(in the rows, 128 means zero)
The rows of Z fall into a few groups, which share some directions, and each row is roughly a mix of its group's hidden directions.
Z, 164 rows:
[[126 185  92 120 145 103 133 142 141 116 132]
 [131 136 136 138  98 148 108 108 154 182 137]
 [100 143 110 113  71 129 155 145 141 133 120]
 [143 131 127 141 178 114  89 134 133 105 157]
 [126 152 161 107  86 158 145 118 117 153 114]
 [115 121 134 109  84 142 127 100 115 176 131]
 [111  90 150  98  91 149 150 106 117 125 132]
 [119 148 106 109  93 160 115 155 117 165 137]
 [149 111 140 130 142 152  64 132 136 113 131]
 [124 124  86 142 156 121 103 161 116 104 156]
 [135  94 147 131 153  95 154 112 112 167 123]
 [ 79 101 107 125  87 142 130 144 131 139 115]
 [128  97 176 108 108 135 148  99 106 120 117]
 [158 163 153 156 120 140  94 126 155 116 112]
 [146 124 157 154 143 103 166  96 135 112 102]
 [104 113 112  89  84 152 120 146 111 142 138]
 [160 119 161 105 158 125 133  79 124 129 125]
 [143  97 168 159 161  99 131 123 132 115 124]
 [146 169 119 168 115 121 112 115 156 157 122]
 [ 85  98 141 112 138 147 113 157 127 113 161]
 [117 146  66 130 117 122 130 162 128 131 108]
 [ 96 153 123  89  90 152 112 149 136 123 138]
 [108 115 103 102 151 120 117 156 123  80 147]
 [100  97 108 123 127 134  89 150 122  91 149]
 [147 150 138 152 116 155 180 144 120 151 120]
 [138  96 142 141 153  97 119 159 157 128 161]
 [105 118  92  81  99 152 133 128 125 141 145]
 [152 111 179 138 140 130 144  90 109 135 112]
 [127 114 122 104 172 127 157 114  96 131 164]
 [153 135 146 126 115 125 130  66 104 137 109]
 [130 121 142 164 109 135  97 139 160  88 108]
 [128 168 149 184 145 126 120 140 144 124 120]
 [102 125 124 145 108 146 121 170 161  92 115]
 [117 125 179 117 105 148 100 115 122 158 149]
 [126 173 143 130  92 150 155 133 141 140  99]
 [119 140 101 144 120 111  98 123 120 184 146]
 [115  77 142 140 135 112 114 132 116  97 165]
 [153 136 160 160 136 117  77 135 146 119 124]
 [143 183 149 140 124 112 132 122 157 154 107]
 [102 102 120 100 104 154 122 139  96 149 159]
 [111 110  89  79 148 144 117 149 122 119 140]
 [ 93 153 106 138  96 127 125 170 145 104 124]
 [152 142 108 146 158 118  93 162 119 102 149]
 [117  82 123 103 159 119 142 144 119  95 150]
 [133  93 133 133 171  85 159 123 128 130 132]
 [139 138 151 142 158  80 165 136 141 110 125]
 [156 152 118 140 184 109 117 134 151 120 139]
 [108 151 115 136 113  95 122 113 103 170  97]
 [133 121  75  86 128 128 107 150 123 123 150]
 [114 124 167 162 101 112 150 125 130 102  96]
 [125 168 102 143 123 127 109 171 136  96 113]
 [127  98 166 129  95 169 129 120 120 109 108]
 [130 141 141 114 102 121 183 123 149 139  93]
 [106 129 116 106  91 153 160 118 107 165 126]
 [103  87 123 140 141 126 126 181 134 106 133]
 [158 125 158 163 165 110 104 103 124 133 131]
 [111 106  95  93 154 121 159 140 116 126 160]
 [103 154  98 118  93 155 155 139 148 122 106]
 [164 165 124 156 117 126 149 130 168 135 109]
 [ 90 134 125 137  93 148 100 171 135 126 116]
 [111 142  74 123 109 138 121 159 137 160 135]
 [ 94 105 131 110  87 160 145 115  99 134 128]
 [133 167 160 104 108 156 155 112 134 130 101]
 [116 135 114 110  99 147 139 110 101 182 124]
 [147 119 146 118 170 116 112  88 102 115 150]
 [138 120 113 143 167 105 148 174 141 103 135]
 [ 97 104 102  99 123 131 174 131 107 131 147]
 [140 119  84 107 121 102 147 142 130  87 106]
 [131 131 141 113  96 136 128  98 112 186 134]
 [111 163  94 138  99 142 121 171 134 145 130]
 [101  98 156 142 148 123  96 132 127 108 167]
 [ 98 112  93 147 114 129 111 178 131 122 144]
 [139 116 170 104 101 169 133 129 106 149 138]
 [130 124 125 147  90 151 176 123 117 123 162]
 [115 181 121  96 108 157 121 141 144 143 119]
 [146 150 112 127 144  99 156 112 156  97  95]
 [143 126 140 145 146 101 168  93 147 114  97]
 [100 138  99  88 107 148 107 146 143 156 138]
 [120 144  99 106  92 158 116 157 115 160 132]
 [133 174 114 156 130 106 121 156 156 149 108]
 [102 114  93 128 132 113  96 167 129 111 157]
 [105 143 112  93 101 162 152 147 119 104 147]
 [123 123 147  66 160 122 124 122 150 129 112]
 [160 120 135 157 167  99 101 124 145 102 133]
 [124 153  85 134 125 144 119 144 162 102 162]
 [109 139  96 135 133 118  80 159 123 110 156]
 [121  93 122  90  98 127 150  90 118 145 122]
 [133 135  79 147 153 134 152 153 107 154 114]
 [124 153 133 143 115 141 106 130 157  77  98]
 [162 118 133 162 172 101 145 103 130 135 131]
 [142 113 108 114 162 122 156  85 106 114 150]
 [142 174 101 148 150 109 131 157 151 140 112]
 [118 166 141 122  76 145 124 133 146 140  99]
 [168 108 152 171 125 122 111  96 135 115 122]
 [112 159 121 126  93 149 145 159 160 155 119]
 [150 134 140 131 174  80 142 118 131 133 103]
 [145 122 108 132 173  93 118 131 143  93 149]
 [154 121 148 127 178 108 107 104 107 121 151]
 [129 107 152 140 176 126  96 138  99 113 148]
 [166 135 132 138 105  86 124 106 139 112  92]
 [163 146 143 154 170  90 130 113 140 131 127]
 [103 177 142  81 127 142 134 136 139 118 133]
 [108 116 133 135  73 136 126 140 117 105  89]
 [128  96  75 104 150 121 136 129 106 110 143]
 [115 159  99 105 146 155 159 127 116 164 141]
 [170 105 151 163 140 101 116 121 106 148 124]
 [162 109 160 148 168 109 118 132 152 105 131]
 [115  92 170 124 146 113 132  95 133  95 133]
 [155 159 106 128 186 115 127 140 139 129 137]
 [140 161 138 157 103 134  80 119 136 146 108]
 [152 125 128 123 182  97 103 107 130 116 147]
 [114 124  94 160 110 112 149 175 146 139 126]
 [117  99 112  92  94 141 161 104 109 129 114]
 [115 118 161 136  90 139 167 111 119 151 104]
 [112  94  79 115 150 122 157 129 130 117 152]
 [142 109  76 135 137  99 164 124 139 142 116]
 [128 154 134 119 100 132 161 133 165  87 113]
 [119 162 118 129  84 153 165 120 131 153 132]
 [104 108 108 110 101 141 125 144 121 165 170]
 [132 153  80 116 126 147 102 156 130 159 140]
 [149  95 117 133 172 104 117 108 100 103 128]
 [133 134  90 119 153 107 104 150 141  82 132]
 [138  95  92 105 124 127 137 128 113 170 158]
 [ 98 134 105 132 128 152 147 168 139  86 116]
 [ 99  71 119 132 104 142 127 127  96 133 133]
 [150 151 136 105 113 128 160  80 127 147 106]
 [115 145 187 137 128 142 119 156 157 121 134]
 [124 174  94 124 125 123 120 155 153  98 109]
 [140 125 154 110 132 134 136  75  84 125 135]
 [144 124 165 147 157 104 148  98 136  96 111]
 [103 150  96 136  90 142 164 110 134 130 104]
 [117 116 171  91 140 135 109 115 125  95 155]
 [144 173 147 153 162 114 120 151 153 125 113]
 [147 136 166 112 115 142 159  80 122 136 115]
 [158 149 162 160 138 116  96 127 152 112 108]
 [136  91 162  89 129 139 124  97 103 129 141]
 [128 103  98  89 130 173 120 125 116 141 153]
 [135 128 131 154 166  69 140 133 143 124 132]
 [154 170 149 164 120 124 114 121 157 120 103]
 [103 150 142 154  71 130 110 129 117 143 115]
 [148 147 143 181 111 126 115 111 160 143 114]
 [133 144 124 176 115 118 170 130 134 157 107]
 [132 122 132 116 114 136 131  99 104 191 141]
 [113 169 116 109  94 140 116 133 104 167 136]
 [133 121 166 121 103 163 169 132 133  98 129]
 [159 162 133 153 147 109 148 110 160 131 101]
 [101  83 136 118 108 164 108 133 106 117 148]
 [169 125 118 152 133  87 126 113 139  99 100]
 [133 139 133 110 189 122 102 152 145 115 136]
 [163 146 150 125 168 107 128 117 137 112  89]
 [124 125 107  97 113 169 102 131 109 158 157]
 [131 137 160 131 166  93 131 151 169 125 133]
 [129 107 138 148 103 108 117 148 155  80 107]
 [148 151 156 144 118 163 107 142  94 158 131]
 [110 150 116 122  80 147 141 146 150 162 111]
 [126  98 123 120 147 141  74 145 103 122 154]
 [108  85 134 106  97 116 172 127 133 115 132]
 [148 177 112 154 127 121 117 108 153 145  99]
 [110 113 116 164 141  89 141 139 149  89 129]
 [107  95 157  92 104 166 128 115 117 122 135]
 [ 86 137 101 116 130 159 147 171 133 127 133]
 [119 173 133 108 114 163 117 140 153 163 129]
 [147 106 121 115 152  65 108 122 124 129 132]
 [159 159 149 133 132 111 175  99 140 131 114]]
In each list below, one row fits none of the groups, and each other row fits one group, some only roughly. Which row is it?
  K_733: [145 173 144 139 136 102 155 123 146  90 123]
  K_363: [125 101 102 116 169 111 160 136  95 120 144]
  K_968: [120  94 120  96 147 146 129 148 119  86 155]
  K_159: [136 120 110  98 142 119 128 101  94 154 171]
  K_445: [121 106  94 107 156 111 165 123 120 155 154]
  K_905: [134 167 167 154 105 135 152 120 137 158 138]
  K_290: [141 124 180 124 122 142 127  86 105 116 105]
  K_964: [152 135 164 136 159 104 154  90 142 116 132]
  K_65: [130  94 178 139 134 120 152  89 120 131 127]
  K_875: [ 93  81 124 124 150 145 118 149 109 117 157]
  K_101: [120 138 124 121  71 150 155 107 111 143 108]
  K_773: [120 137 141 119  77 155 158 134 109 147 103]
  K_607: [142 100 140 117 114 144 147 101 107 180 119]
  K_868: [156 101 157 132 153 103 161  94 135 125 137]
  K_341: [121 161 108 163 111 125 104 162 142 144 100]
 | K_159
  K_952: [121 140  77 130 124 120 110 177 131 112 141]
  K_185: [129 139 155 105 100 152 147 110 119 174 147]
  K_81: [ 92  85 109 125 116 129 125 170 129 123 151]
  K_396: [122 161 157 103  99 138 124 115 142  90 102]
  K_665: [125 111 165 108 103 131 162  87 125 150 136]
  K_566: [132  89 150 135 158 104 164 117 131 106 104]
  K_597: [135 126 121  84 117 168 129  86 109 142 132]
  K_936: [153 174 103 114 149 130 161 116 149 129 110]
  K_443: [129 118 101  77 158 134 144 133 109 150 153]
  K_771: [115 121  91 105 102 155 121 147  94 157 140]
  K_874: [118 133 153 134 117 135 121 157 136  64 131]
 | K_771
  K_621: [108 138 103 114 140 102 121 176 148 102 150]
  K_768: [107 138 147 120  76 157 141 122 103 123 101]
  K_345: [ 94 110  99  98  87 135 137 148 140 143 143]
  K_799: [126 168 139 130 113 121 166 153 157 136  95]
  K_722: [132 125  86  99 125 149 122 128  95 166 149]
  K_91: [158 132 116 142 178  96 105 123 148 143 135]
  K_309: [111 109 144  86 102 164 151 126 112 112 109]
  K_522: [148 149 165 158 160 110 119 133 162 137 142]
  K_105: [107 103 112 138 163 118 109 164 143  93 144]
  K_530: [132 145 125 161 113 127 120 175 162 115  99]
  K_37: [145  99 158 157 117 112  91 117 128 164 129]
  K_917: [152 149 115 134 129 149  72 137 142 145 153]
 | K_722
  K_685: [113 136 108  85 125 124 138 106 105 172 148]
  K_28: [120 183 117 115 110 137 139 155 152 127 100]
  K_173: [163 108 145 144 152 116 135  81 109 137 148]
  K_663: [137 169 113 169 131 115 108 152 157 135 112]
  K_415: [129 107 173 130 141 113 116 141 138  78 145]
  K_201: [132 111  83 134 141 101 107 130 138 165 158]
  K_63: [126 146  90 124 158  96 137 164 154 127 143]
  K_133: [104 119 127 113 107 174  89 129  99 115 138]
  K_948: [121 142  95  91 106 153 174 129 130 131 119]
  K_155: [125 106 130 111 148 135 108 160 130  86 168]
 | K_663
  K_604: [121 113 107 133 167  85 166 124 137 108 126]
  K_215: [158 152 100 120 167 105 144 121 151 158 129]
  K_599: [124 129 136 123  74 158 123  92 104 141 135]
  K_762: [116 104 122 110 142 137 130 161 136  81 164]
  K_430: [145 165 145 173 125 103 124 117 150 146 105]
  K_103: [140 119 126 125  91 115 125  98 105 179 112]
  K_229: [ 96 118  95 117  88 155 123 155 119 147 115]
  K_622: [150 126 128 183 156  89 127 130 123 123 114]
  K_798: [156 174 129 113 168 108 125 136 144 106 115]
  K_119: [145 144 103 137 173  77 139 131 124 127 132]
  K_548: [140 142 154 125 116 126 191 121 133 119 100]
  K_498: [117 115 165 116  92 151 115  95 103 150 135]
  K_20: [109 127  98 137  80 141 131 167 114 149 126]
  K_153: [165 120 159 160 159 138 109  98 112 127 134]
 | K_119
  K_517: [141 125 175 107 167 132 139 112 127 104 101]
  K_426: [122 109 102  81 140 147 137 131 104 155 157]
  K_558: [105 160 146 119  75 151 145 143 128 131 112]
  K_187: [159 112 123 126 157 108 161 107  86 138 136]
  K_595: [144 105 137 124 178 124 126 100 106 119 164]
  K_10: [141 129 137 141 120 140 157  97 146 102  77]
  K_508: [ 89 134 108  87  89 143 137 109 141 122 123]
  K_151: [108 153  97 113  88 162 141 123 120 155 135]
  K_842: [118 110 192 132 139 136 118 107 120 103 119]
  K_245: [133 106 100 144 148 101 116 143  91 155 158]
  K_696: [130 145 113 151 135 147 144 161 156  81 112]
  K_633: [123 161 104  93  94 151 117 162 121 137 127]
  K_961: [ 91  96  98 129 115 116 119 168 152 116 133]
 | K_245
  K_736: [152 136 134 165 162  86 104 121 144 141 132]
  K_623: [123 182 133 108 147 131 153 164 136 112 123]
  K_404: [140  68 141 147 155 119 121 112 114 124 149]
  K_465: [116 100 169 107 122 121 133 110 117  79 120]
  K_310: [ 90 132 177 121  90 153 122 123 120 129 128]
  K_953: [152 168 133 114 112 142 159 105 133 169 125]
  K_523: [110  90 161  84 134 145 132 123 103 116 136]
  K_289: [170 157 163 138 131 123 136 104 118 163 118]
  K_931: [148 144 126 156 166  78 119 125 151 139 126]
  K_615: [140 125 145 146 126 135 163 104 146  98  81]
  K_504: [135 146 180 150 123 120 156 111 131 103 102]
  K_704: [116 158 125 124 113 163 113 134 128 184 137]
  K_883: [158 105 143 131 173 107 108  93 123 132 145]
 | K_523
  K_538: [113  91 108  89 134 143 157 115  97 145 138]
  K_932: [105 147 115  94 112 153 171 133 106 152 129]
  K_124: [120 154 127 169  92 151 122 119 120 118  90]
  K_184: [159 120 143 141 176  97 107 123 146 115 109]
  K_448: [140 159 121 138 150 137 127 121 160  72 129]
  K_267: [163 154 136 149 160  96 137 113 148 157 124]
  K_11: [139 115 173 104 169 123 148 126 136  96 132]
  K_671: [106 115 151 113 139 137 155 172 153  98 111]
  K_492: [ 94 140 140  82  96 113 143 137 144 111 108]
  K_727: [158 135 100 108 143 120 119  75 118 152 137]
  K_251: [ 88 129 147 105  77 154 131 136 121 139 123]
  K_276: [150 116 153 122 122 149 142  95 102 176 126]
  K_851: [ 96  98 130 117  90 146 131 129  94 155 147]
 | K_124
  K_866: [127  87 163 125 126 128 116 100  88 109 144]
  K_710: [ 89 135 130 118  86 157 104 142 148 109 115]
  K_491: [ 93  91 112  98 136 115 147 136  97 103 138]
  K_95: [149 115 157 158 142  98 141  94 156 110 117]
  K_466: [110 128 136 115  71 159 129 107 103 118 114]
  K_639: [155 122 135 107 163 103 147  82 139 115 136]
  K_41: [155 155 116 119 176  95 101 128 133 141 124]
  K_381: [108 104 108 127  76 155 119 113 111 145 145]
  K_929: [101 144  93 131 102 159 108 170 126 130 122]
  K_477: [135 164  95 153 150 104 121 154 157 113 140]
 | K_95
  K_142: [111  90 141  74 110 139 126 109 119 114 141]
  K_977: [154 114 161 164 156  95 126 147 137 121 107]
  K_422: [129 105 123 148 166 101  99 151 137 126 166]
  K_175: [129 145 159 131 174 137 112 153 147  99 151]
  K_625: [107 152 101  92 113 152  99 158 136 131 149]
  K_140: [146 170 112 142 133 110 129 109 137 178 114]
  K_918: [ 83 102 114  94  90 139 140 123 135 114 134]
  K_354: [122  71  99 126 112 107 138 125 112 155 140]
  K_943: [137  96 151 168 158  98 101 120 115 118 129]
  K_585: [113 146 140  97  81 152 147 111 129 144 100]
  K_571: [159 128 162 117 143 112 155 107 115 152 166]
  K_291: [135  72 131 137 129  95 107 113 128 101 145]
  K_16: [ 97 155 136 124  93 157 120 170 145 131 116]
 | K_977
  K_691: [147 108 129 100 175 103 129 116 109 162 132]
  K_753: [ 80 124 151 140  95 126 146 139 142  94 114]
  K_869: [127 121 188 118 138 133 158 131 143 101 109]
  K_537: [126 139 103  99 131 144 100 171 133 152 159]
  K_531: [149 193 138 135 125 119 129 122 141 131  97]
  K_364: [155 140 159 136 157 104 170 114 156 131 132]
  K_40: [124 115 166 146 110 142 111 137 135  74 112]
  K_382: [167 124 141 141 177 103 139 116 154 120 115]
  K_126: [162 126 165 153 147 115 115 117 150 104  96]
  K_801: [141 106 167 170 119 113 136 102 139 146 102]
  K_692: [136 152 125 157 155  83 129 142 158 102 135]
  K_659: [156 152 127 167 133 105 106 156 147 143  99]
  K_804: [124  85 113 106 139 152  99 113  91 119 145]
  K_684: [131 140 116 135 116 126 172  96 128 163  92]
  K_945: [167 114 160 160 158 118 104 111 113 136 139]
 | K_537
  K_600: [114 176 123 140  92 135 141 167 134 117 117]
  K_421: [107 116 118 124 118 114 134 181 150  87 125]
  K_785: [168 143 145 163 172 116 118 119 127 114 112]
  K_831: [109 133  88  98 127 142 120 151 120 127 176]
  K_130: [161 178 106 142 163 117 122 128 131 141 115]
  K_174: [110 108 123 124  75 162 124 112 111 153 135]
  K_92: [137 174 100 115 107 161 133 112 134 156 110]
  K_988: [ 98  84 127 104 122 136 122 144  90 141 153]
  K_254: [ 77  96 136 121 117 138 161 141 120 101 128]
  K_209: [153 161 111 125 160  99 120 143 151 163 139]
  K_957: [147 161 136 105 111 157 144  86 115 141 106]
 | K_254
  K_981: [132 119 139 166  82 134 128 158 137 137  94]
  K_456: [136 136  94 131 126 155  76 136 144 125 158]
  K_283: [139 135 148 178 114 111 120 111 145 132  84]
  K_837: [130  69 105 153 129 109 118 118 135 100 132]
  K_297: [129 159 178 151 108 147 146 114 132 149 109]
  K_183: [111  85 161 116  98 150 129 109 109 106 129]
  K_580: [114 134 116 134  71 137 121 121 147 154  93]
  K_102: [102 150 132  92  97 177 129 140 127 125 125]
  K_31: [112 143  99 136 119 158 154 169 150 154 140]
  K_205: [ 93 125 138 125  76 150 145 136 123 161 130]
  K_563: [134 135  80 146 125 108 124 174 126 101 124]
  K_965: [106 108 118  91 129 136 144 151  97 134 171]
  K_217: [162 122 157 178 137 129  99 126 109 120 113]
  K_967: [162 120 158 146 163  99 128  89 127 128 133]
  K_693: [129 111 157 175 105 137 122 134 134  85 135]
 | K_693
  K_496: [105  95 183 135 114 133 149 104 120 125 137]
  K_678: [165 148 110 136 173 105 163 130 120 138 129]
  K_108: [ 97 136 105 109  87 149 118 161 127 146 150]
  K_634: [124 162 156 147  86 130 131 116 117 151  93]
  K_248: [111 150  98 127 120 141 165 169 157 144 124]
  K_782: [126 150 175 125  91 138 159 118 120 119 103]
  K_816: [ 95 107 135 141  69 154 128 123 115 131 129]
  K_518: [151 115 106 122 179 107 105 125 134  94 136]
  K_608: [126 155  80 128 109 136  93 154 145 147 136]
  K_926: [132 113 146 139 117 130 165  97 121 128  74]
 | K_608
  K_210: [ 93  78 142 106 124 124 143 130  93 113 127]
  K_330: [108 152 102  85 121 134 169 139 115 134 150]
  K_938: [106 163 133 122  98 131 168 133 127 152  94]
  K_778: [143 155 121 149 102 147 160 100 147 161 112]
  K_569: [147 167 120 130 153  86 146 142 163 124 131]
  K_962: [111 116  99 120 138 136 101 155 140  82 156]
  K_937: [138 128 144 115  91 122 150  81 131 158 104]
  K_484: [145 175 151 146 114 136 119 160 152 127 101]
  K_458: [116 151 183 125 116 129  86 131 147 129 121]
  K_89: [103 129 113 144 134 126  90 176 160 120 128]
  K_301: [ 93 132 171 109  85 145 134 125 132 112 118]
 | K_938
